In the rows, zero is written as 128.
Each path below is one point turned by a fixed rotation once a step. After each direction that follows a path, write how fast that rotation turns it, in degrees a step (0 if it stays still).
Each turn is a multiple of 5 degrees from 10 to 175, or 0.

[116 129 125 116 125 127 128 124 134 122 130 119 134 123 128]
[124 129 123 115 123 136 119 129 131 119 121 131 128 126 132]
[122 129 134 112 123 125 128 131 136 124 128 124 136 125 125]
[130 132 131 111 130 131 123 129 129 119 120 131 125 130 132]
[128 124 139 117 122 123 126 140 132 122 127 125 130 130 125]
[132 130 132 113 135 125 128 130 122 116 127 124 123 134 130]
[126 120 133 125 124 122 126 143 129 115 127 126 125 132 127]
[129 122 126 117 133 126 132 128 122 116 137 121 125 130 127]
[121 120 124 128 128 128 128 134 131 111 127 130 125 130 126]
[128 116 124 118 127 132 129 126 128 119 139 124 129 125 122]
[121 123 125 125 130 131 129 123 137 113 124 130 127 130 125]
[128 117 129 117 123 137 121 125 134 125 132 127 127 127 120]
[123 127 133 120 129 131 128 118 141 118 124 122 126 133 127]
[127 121 134 119 124 135 115 129 132 125 125 123 122 129 125]
[124 130 133 119 125 127 128 124 135 122 126 113 127 135 130]
[122 128 128 120 127 131 114 134 125 120 122 120 120 127 130]
[123 129 126 118 120 125 129 132 130 122 130 114 132 129 131]
[120 130 123 116 131 127 121 133 123 117 124 126 127 123 131]
[125 125 125 116 118 127 130 139 132 120 131 127 135 127 128]
[123 129 127 112 135 125 129 128 127 116 128 133 130 123 126]
[130 122 131 118 121 130 129 137 134 117 126 136 130 131 126]
[128 123 136 113 136 124 131 126 129 119 132 129 128 129 122]
[133 120 133 123 127 130 127 134 133 114 124 133 121 137 127]
[128 118 136 119 131 125 128 128 128 121 135 119 124 131 120]
[128 122 126 128 130 132 127 128 131 111 125 123 117 137 130]
[122 116 128 125 125 130 122 131 129 121 136 116 124 127 121]
[122 125 119 123 128 133 128 121 133 114 128 120 124 131 131]
[118 119 125 123 121 134 119 131 133 123 128 125 128 122 123]
[123 129 124 114 125 134 129 119 135 121 128 122 132 128 130]
[118 126 131 118 124 132 118 130 136 123 120 130 128 124 126]
[126 130 125 129 132 128 124 129 129 131 131 129 132 135 127] : 0
[126 129 129 132 125 126 133 130 134 126 126 127 130 131 130] : 175
[126 128 123 132 128 126 128 131 124 126 131 122 126 128 130] : 40
[125 128 127 130 126 132 124 123 132 131 127 123 127 128 128] : 25

[133 130 137 123 127 138 140 123 126 126 140 128 138 135 134]
[128 124 125 120 135 133 138 127 125 142 131 133 139 134 135]
[134 124 119 118 122 135 143 127 137 135 127 129 131 128 131]
[129 127 135 121 122 143 138 128 132 128 137 126 136 125 133]
[125 118 131 123 138 141 136 129 126 133 131 137 137 128 130]
[134 116 122 119 131 130 141 123 136 131 127 136 132 120 126]
[128 126 132 118 128 136 136 124 135 127 137 120 133 114 130]
[121 119 134 122 140 142 136 130 127 130 129 124 131 125 126]
[134 114 127 122 139 129 142 122 131 123 128 133 130 126 122]
[131 128 129 116 135 125 140 119 131 124 137 120 134 120 131]
[124 125 130 120 141 135 137 127 129 135 130 113 130 128 129]
[132 118 129 125 134 132 146 127 130 125 127 124 129 138 121]
[133 129 131 119 132 125 142 121 128 122 139 127 136 134 133]
[130 130 126 119 138 132 137 124 127 141 132 121 135 133 136]
[133 122 124 123 125 135 146 130 133 136 125 122 130 137 126]
[131 127 131 120 122 136 142 127 130 122 138 132 136 136 132]
[131 128 128 120 136 139 133 123 126 138 134 134 138 131 138]
[134 119 121 121 126 134 142 127 134 142 126 129 133 125 129]
[126 124 130 119 120 139 142 132 136 124 135 128 134 123 129]
[126 123 133 121 137 146 133 126 127 128 134 135 136 125 133]
[134 114 126 123 136 130 139 122 130 136 127 134 134 120 126]
[126 122 127 117 127 129 141 126 137 125 133 123 132 115 128]
[124 125 134 119 141 143 135 127 129 125 132 120 129 123 128]
[134 113 132 127 141 131 140 122 126 130 128 127 132 129 121]
[129 123 127 117 134 119 142 122 132 124 135 124 135 124 128]
[126 132 128 115 139 135 137 125 131 130 132 113 129 128 133]
[133 120 133 128 134 136 143 126 126 132 128 119 130 138 124]
[131 124 129 121 129 123 146 125 129 124 137 130 138 136 130]
[131 135 123 114 134 132 137 122 130 134 134 123 134 133 139]
[134 123 128 125 127 140 141 128 129 141 127 119 132 133 129]
[128 130 124 125 127 124 128 127 131 134 127 124 128 123 130] : 95
[129 126 132 126 129 128 133 128 128 127 123 127 130 127 134] : 0
[131 127 124 127 132 132 127 126 129 129 122 129 123 130 127] : 120
[126 124 129 128 130 130 126 128 129 126 127 131 127 119 126] : 25
